Each row has a name. Each piece below is followed by the name of the row it came from, unless a question asks for something else. Each question is about the rows just above it. Some pieces are copies with a little noise.

Columns, left to right: D N Q C H M A T F E
Tepi: [149 156 156 152 149  84  91 117 113 194]
buv: [125 186 126 120 162 166 107 128 187 198]
kekor: [158 167 129 103 134 152 121  98 106 152]
sapek: [147  97 143 143 114 110 157 139  90  86]
luko: [170 169 141 109 124 184 145 120  88 119]
luvom: [157 166 128 103 134 149 120  98 103 157]
The one value in sapek and luvom: | [157]
Which value is in both kekor and Tepi? | [152]
The one value in buv and luko: | [120]

Columns, left to right: B U Y Z V L R G
Bibed: [110 131 143 119 123 113 131 135]
bak: [ 73  85 190 138 106  60 149 142]
Zopot: [ 78 141 143 119 123 113 131 133]
Ruva: [127 141 143 119 123 113 131 133]
q: [ 78 141 143 119 123 113 131 133] | Zopot
Bibed without one entry, shuffled: [119 113 143 131 135 123 131]. Gone: | [110]

Columns, left to right: Vus Kamog kekin ramup pez vug lale
Kug: [110 148 112 117  88 123 125]
kov: [ 66 151 146 147 117  59 124]
Lonan: [137 142 120  95 163  88 149]
rak: [103 111 112  64 178 104 121]
lebu: [ 82 158 121 144 163  82 110]
Gonuv: [134  82 103 132 134 114 198]
rimit: [106 160 136 173 119  66 134]
mipel: [ 90 132 107  91 158 104 121]
[142 111 158  82 160] is in which column, read top down? | Kamog
q: [ 65 151 146 147 117  59 124] | kov
Shuffled rak with one entry gone: [121  64 103 178 111 112], missing | [104]
Shared by rak and Kug: | [112]
Which column holds [ 66 104] top down? | vug
Which column holds this, read top down? [111 158] | Kamog

Columns, left to right: Gon topu Zes firi zoli vose biv kuli ludo
Bugat: [154 132  90 135 183  94  53 117 134]
botof: [147 132  38 135 135 134 137 173 179]
Teb: [111 135 170 114 158  98 107 121 100]
gok: [120 123 109 130  46 170 209 105 137]
fodis: [124 104 151 122 144 103 150 106 121]
nezi: [147 132  38 135 135 134 137 102 135]
vife: [120 123 109 130  46  95 209 184 137]
tida: [141 119 133 127 176 104  84 106 129]
[ 38 170 109 151  38 109] is in which column, read top down? | Zes
The one value in Teb and nezi: | [135]

Columns, left to right: W X K P J
leder: [ 77 119 103 177 109]
lukek: [112 155 102 212 101]
pinuk: [186 155 186 175 137]
tapi: [145 169 149 112 137]
dek: [ 89 150 117 149 115]
fadu: [100  94 153 159 161]
Dede: [150 179 129 151 101]
[ 89 150 117] is in which row? | dek
Which row holds [155 102 212]? | lukek
Shared by Dede and lukek: | [101]
q: [ 89 150] | dek
dek without one entry, shuffled: [115 117 150  89]. Gone: | [149]

Columns, left to right: rebi Vagu pevo zor Ligun basop
Tos: [ 97  45 137 100 164 143]
Foref: [ 98  44 136 101 163 141]
Milid: [124  81 132  94 200 170]
tek: [100  44 135  98 165 139]
Zofe: [ 98  44 136  93 199 169]
[139 169] is in which column, read top down? | basop
Shuffled Tos with one entry gone: [ 45  97 143 100 137], missing | [164]

Columns, left to right: guv riv bitis Pidi
kare: [182 136 174 179]
Fedo: [102 108 174 114]
tezaf: [147 126 101 135]
Zedo: [112 169 130 172]
Nopeg: [147 126 129 136]
Zit: [147 126 101 140]
nedo: [102 108 183 114]
Duz: [166 105 158  87]
q: [147 127 101 136] | tezaf
Shuffled Duz with one entry gone: [158 105  87], missing | [166]
q: [181 135 173 179] | kare
q: [146 126 101 139] | Zit
[147 126 101 135] is in which row? | tezaf

Columns, left to right: bizom bod beb goro sikem pumek fakab leru
Raz: [121 202  87 148 123 157 144 132]
puro: [157 142 158  86 130 148  80 133]
Lamam: [ 81 177 128 105 136  35 123  35]
garud: [157 142 143  86 136 125 123  35]
Which column holds [133  35  35] top down? | leru
Which entry of puro is missing from [130  86  80 133 148 142 158]? | [157]
q: [136  35 123  35] | Lamam
Which column holds this, read top down? [158 128 143] | beb
The one value in Lamam and Raz: | [123]
q: [121 203  85 147 124 155 143 132] | Raz

